Each row is where one point has got to under a steady rotation. How many ticks took it there?
The counts run from 0 to 980.
[-18  -4   0  12   1 -11   6 -22  10  10  16 -15  -9  33   2   9  15  -2
 -14  19  38  18   6 -10  -2  17  10  22  11  -2  -5 -50  12   6  -5   8
  15  -3 -15  16 -13  15  20 -16  28  15  -2   7 -16  -7  -2 -25  -4 -10]	711
[  9  11 -34  21   3   5  -5 -12 -20   5   4  -2  -8   9 -12  31 -21  -7
  -7 -13   0   4   4 -12 -25   6  52  21  -8 -13   1   7  -6   3  -4  11
  -6  -9  -9  14   2  29 -18 -12  30   9  -2  12 -11 -18   0 -27   5   2]	145
[-10  10 -18   3 -11 -11   8 -17  22  -8  -6  -5   2   8  17  -9  -9   4
  -1  28 -11  31   1 -19 -17   5  24  16  19  17  -1 -26  12   9   0   5
   2   8  15   1  -4  36  20   8  25  -3  24   7   9  -2  36 -15  16 -21]	874
[-25 -10  -5  13 -27  29 -28  -6  22  -1 -27  23  11 -20  15  -4  -9  16
  -2 -20 -13  17  -5  -2  11   0   3  -7 -15  19 -11  -1  22  12  22 -33
 -16  10  -5  23 -34   2  -1   1   3  12  11  -5  23   8  22  13  18 -17]	466
[-43   4   0  11  12  24 -17   5  -5   0 -17  -8  18  14 -10   3   0  17
 -22   4  20  36  -8  -1  21  -4  -2   5  23   8  -2 -33   7  12  21   0
   5 -20 -24   2 -13   7  13  12  41   0  18 -11  19 -10  -2   7  39   2]	139
[ 30  -6 -31  28 -10  -8  10 -10   5  -4 -13 -39  -1 -10  -6   3   0  -3
  23   8   9  10   2  11 -20 -22   0  29   3   3   4 -27   0  -5   7 -35
   7 -18  -3  20  20  12  -1  -3  22  25  -4  20  -9  -1  -8  -5  -3   4]	113
[-10  -6 -14  41 -18   2 -26 -10   4   9  -5   7 -29 -20   5  35  -7   5
   1  11   8  30  -1  -3  -8  29   7 -11   2  -8  10  -9  27  -8  25 -20
  24  -2 -13  10  -7  18 -24 -10  17  26   4  12  -3  -2  19 -11   7 -25]	665
[ 23  -1  10  29 -26  19  -5  -2   2  -9  -5 -12   5  -9 -13  -8  -9   3
  11 -13  -7  -5  22   9 -18 -24  27  45  -4  -9 -23  -3   1   2 -13 -15
 -19  -9  -4  38   1   9 -10  -5  22  23 -13   3  -6  -5 -16  -8 -17  12]	382
[  8 -16 -23  11  -1  17 -18  -5   5   8 -25  -6  -9 -29  15  -3  -3  26
   7 -14 -18 -16   1  -4  -4 -20  21  -1 -12   0 -17  10   4  12  26 -30
 -24   0  -3  49 -13  -5 -22   5  12  16   3  19  25  -4  15  -1   0 -18]	684
[-18  -2  -4  19  14  40  10 -10  -1  18 -10 -12  27 -11 -10  14  -2   5
  -5  -7  19  37 -22   4   7  17  20  -1  23  15   0  -8   7  -1  13  -8
   7   6 -19  -7   7  17  -8  -7  52   1  12  24  19  -6 -15   9  29  -9]	866
[ 19   7 -31  12  -8  10 -10   6  11 -10 -14  -6   2 -11 -10   0 -19   4
  -6  10 -39   8  -6   7 -17 -37  10   1  -9  14   9 -16  18   1  19 -14
   4 -26  -3  20 -20   9  13   2   9   0  26   3   7 -16  22  -2  41   7]	483
[-22  -7 -23  -1  -7 -23   8 -20 -10   7 -23 -15   0   1   7   0   2  14
  10  -4 -14  25  -3 -26   9  -6   8  19   1  15 -18  -7 -18   9  15 -46
   4  14  -7  27  -4   3 -10  22  18   3  -9  12  10  -6  -3 -34 -27  -3]	369
[-12 -14   1  26 -18  20   4 -14  31  27   2   9   6  15 -14   3  12  14
   8  31  32   1  -1   3 -16   4  24   0  18 -14  21 -19  12   9   4   6
  -1  -6   5   6 -18  10  24 -22  33  19 -20  10  -9   8 -16  17  22   4]	473
[-23 -10  10  42  -9   6   2 -34  22  36 -14  -7   7  -7 -15  18   7  19
   6  12  30  12  -9  11  21  18  12   6   8  -8  -2 -21 -18   6  24   0
 -10 -18 -11  12  -4  21  -8 -10  25   1 -23   5 -25   4  -3  -6  -2  -3]	77
[ -6   1 -24  33 -12   4 -23  -5  -3  19  -3 -15 -24 -12   5  33   3  15
  -8  -6  19   9   0  -2   6  19  10 -14  -8 -20  -6  -4   6  -3  28 -13
  14 -10  -7  12 -25  17 -27  -4  13  47  -7  -3 -13 -26  14 -23   6 -20]	664
[ -8  -7 -13  22 -31  -4   1 -21  11  16 -21   2 -30 -15  -1   5  -7  33
  42  37  -4  14   9   5 -15 -14   8   2  25   5  -9 -28  17 -20   7  -5
  -2  -4   6  25 -13  29 -19 -20  28  -4  -5  12  -2   0   6 -14 -18  19]	350
[-22  -2   1 -20 -15  18   4  -6   6  -7  -4  10  13  20   1 -31  -2  27
  -9   6  -2   2 -10 -29 -17 -27  17  19  13  27 -20 -18  -1   7  -9  -1
 -13  12   8   3 -23  -3  19   0  24   0  20  -9  35 -26   7  -6  15   0]	497
[  4 -22  -9  11 -22  -4  25 -18  35  33  -2 -14 -16  15 -24 -10  25  11
  18  16  12  -9 -10  12 -12 -13 -10  -8  -2  -2   0 -34   9  -5  13 -21
   8  -2  -3  31 -17  -7  20 -19  23  20 -23  18   4 -10  -9  -3   5   3]	962
[ -2  -4  -6   4  -6  -1  12 -17  -5  13  -3 -28   3  -5 -11  23 -23   1
  14  -7  -5  23 -14  -8   9 -18   4   8  21   7 -28  -6 -16  -3  28 -17
 -11  10 -22 -11  -1  20  -3  21  44 -10  18  -7 -10 -43  29 -18  -4  -8]	424
[-43  12 -21  12 -19  -4   0 -17  -5   4 -28   6  -8  -2  -5  20 -22  24
  16  16  10  15 -36 -27  -8  12  -2  17  20  17  -3 -28 -18 -11   6 -23
   9 -18  -6  -6  -6  -9 -14  -5   7   4   5 -18   6 -11  21 -25 -15   1]	371
[-15 -14   4  33  -4  15  -5  -1  23  20  -3 -11   1  13 -10  16   5  16
  -1  16  43  11 -18   1 -25  -1  20   1  15 -20  23  -9  -2  24   8  -1
  -4 -20   5  -3  -8   7  17 -18  40  17 -18   1  -8 -13 -16   5  21  -7]	472
[ -7 -20 -26  15 -12   5 -12 -29  20  -1 -28   4   4  -4  -2  -4 -15   3
  -5 -14 -23   1 -17   5 -31  -4  34 -10  -6  -2  16   3  29  33  -1  -3
   0 -13  -1  28 -12  -7   3 -28  14 -13   8  11  48  -4 -18   2  23  17]	72
[-21 -19  12 -13   0  28   4   3   7   6 -23   0  19  15   3  -6   2  22
  -8  -5   8 -12 -23  -7   9 -32   2  16  -8  16  -7 -12  -9  10   7 -21
   0  -6 -10  19 -26 -32  24   2  15  11  11   0  27 -29   3  -1  11   4]	769
[-18 -13   4   6  -9   4   8 -19  13   4  -4   4 -12  33  -2   2   8   1
   5  23  28  38   7  -8  -8  26   9  22  21   5 -17 -40  24  -9 -14  11
  15   4 -18  14 -13  11  21  -9  28   4  14  11  13   6   8 -19  -1   7]	712
[-15   2  17  20 -24  37  -3 -31   4  16 -24  31  15 -12 -23   7  -5  22
  12  10   5   4 -31 -18 -15  -3  15  25   1   8  -5  10  -5  -9  -6 -13
 -17  -3  -5  21   0  -7   1 -32  13   4  -1  12  -5  13  -4  -6  -2  20]	435
[  2 -29 -34   4   2 -18   4   4  10  -7 -18 -24  -2  18  -3   6  -6   4
  10   6 -11  12 -24 -35 -18 -21   6   5   1  -1   4 -14  -5  29  45 -35
   9   3  -3   9   5  -7  22  22  -2  13  11  -5  -2 -19  24 -18  20 -11]	624
[  8 -16 -25  24  10  23   7  -6  -4  -1 -16 -12  13 -19  -5  49 -27  -1
  18   6  19  36 -28   5 -12  -7  13   9   4  -1  21   6 -11   8  13 -23
  14 -19  -6  -8  10  11  -2 -14  35  10   6   9   3  -8  -5  -2  16  -4]	470
[  0 -28   9   7  -4  -4  10  -7   8   1   7 -10  -4   4  13  15 -14  30
  10  15 -14  -4   5   7 -25 -38  12  16  -6  -2   2 -22 -13   0   0  21
  -6  -9  -1  14 -27  13  21  -8  36   1  23  -4   4 -48   8 -13   5  -8]	676
[  5 -16   3  25  -8  28  -6 -10   9   3 -15  13   8 -25  12  27 -16   1
  -3 -10 -43  14  -2  19  10  -4  15   6 -28  -1 -11  14  13   1  10  -9
  -3  10 -16  36 -29  15  -4  -9  30   1  10  21  21 -14  17   3  21  -2]	738
[ -9 -11  19  13 -24  19   6  -6  13  -6  -3  -2  10 -13  16  17 -19  31
  12  27 -23  19   4  14 -12 -38   1  22   3  14  -9 -26 -13  -7   3   8
 -12   1  -3  11 -17  25  14  -4  39  -7  19   5   4 -29   9   0   1   1]	675
[ -9 -16  33  31 -35   0  -3 -20  13  -2   3 -10  -6  -4   6  -3   1   6
  11  -3 -17  23   9  12  -3 -11   1  25   9  -7 -25 -25   5  -1   2 -19
   2  15   3  41 -24  12  -3   7  35  13   6  -2   4 -30   4 -13 -18  -8]	837
[  9  -6 -21  10   2  36  -4 -25  -2 -11 -19  17  20 -23  17  12  -9  10
  -7  -6  -7  -2 -14  -2   6 -15  14  37 -33  24 -15   1  10 -18  -8 -12
  -3 -15  -4  31  -8  15   0 -22  11   7  22  22  24  -1   9 -15   0  -8]	576
[-16  10  -7  39 -34   3 -13 -33  14   3 -10 -18  -8 -11  -7 -10   1  14
   7 -17   0  41   5  -4   8  14   4  15   4   3 -14   2   4  34  11 -32
 -12   4   2  10   4  28 -19  23  28  15 -29 -10  -9   3 -20  -7  -5  -1]	131
[ -4  -6  -1  50  -5  12 -12 -12  11  32   1   0 -13 -23   4  33  -2  12
  -3   4  13  10 -24  10  -8  10  10 -11  20 -14   7 -18  16 -13  31  -8
  17 -21  -2  11  -8   7  -8 -11  22  10  19  14  -4 -10  34  -5   9 -26]	882
[-14  -9 -27  22 -19  26  -9 -11  12  17 -34  12   0 -21   7  12  -3  22
  31   3  23  -7  -2  -2 -21 -13  24  12   2  -2   8   8   3   1 -10 -23
 -25 -20  20  10 -15   4 -18 -25  20  22 -27  11   3   0  -5   2   0   2]	273
[  6 -10 -40  -3 -23 -18  10 -19   2  -8 -15  -1 -26  -2  -1   2 -12  28
  29  18 -24  -8 -10 -12 -39 -28  11  -1  -2  14 -11 -10  10 -15  -4 -12
   0  -7   6  17 -15  18   1  -9   8   1  13  11   1 -24  22 -24 -15  12]	622
[ 18  10 -35  -8  13  24  21   0  -2  18  -8 -20  19  13  -4  -7  14   8
  10  10  40   4  -3 -20  -2 -16  24  22  11   8  -4 -12  -3   1   7 -33
  -4  -4  -4   4  21  10  18   0  29  21 -11  32  -2   7   1   1  18  -3]	887
[ 11   3 -29  20   0   7 -11 -18   6  -8  -9  -4   5  -6   5  28 -21  12
  -4 -14   8  11   0 -26 -27   0  36  28 -21  -7  -8  10  -3  32   2   1
 -18   1   2 -11  11  32  -4  -3  24  25  -5  -5 -17 -19   2 -16   1 -21]	795
[-11   9   9  12 -26   8   2  -9  -6   0  10  -4  -7  23 -28  15 -31  -1
  -6  12  13  -3  -1   6 -22 -12  11  21  26 -11  -9 -32  11 -10  -8  16
  15 -26   4  -3 -19  -1  -4  -5  32   5  15 -28  -4 -42  21 -29  -7  12]	47
[ 11  -8 -16  29 -14 -20  24 -20  32   1  -3 -12  23  -8   3  20   0 -10
  -1  19 -17  18 -18  -3 -13  -8   0  18 -21   6  11 -13 -10   8  16 -31
   8  -5   5   4   6  22  29   2   8  11   3  17 -22   0  23 -22   4 -23]	168
[-28  -9   4  25 -18  -7  -3 -37  27  -1 -19 -11   4 -18   8  -5  -8  23
  10 -10   0   8  -9   8  -3  -8 -11   9   9  18 -14 -32  -9  35  14 -17
 -24  -7   6   6   0  16  -4   4  15  -1   2 -23  -1  -3   3   0 -16  -9]	782
[ -2  -3 -11  25 -11  21   5  -8   5  22  -9 -32   4   4 -21  -1  21   7
  13   1  28  39   8  -2  17   8   0  15  14   1 -13 -15   6   7  30 -32
  -6   4 -22   5  10  20  -8   7  37  13 -24   3 -10  -3 -17  10  13   5]	726
[ 21  -7 -35  18  -2   6  -7 -15 -16  -5   0 -15   0 -17  -5  23 -17   4
  11 -33   9   2  -8  -3 -12  -8  32  16 -13   1 -16   6   2  -1   4 -12
   3  -4 -10  18  -3  24 -26  -8  26  31  -9   3   5 -36  -7 -14 -15 -10]	523
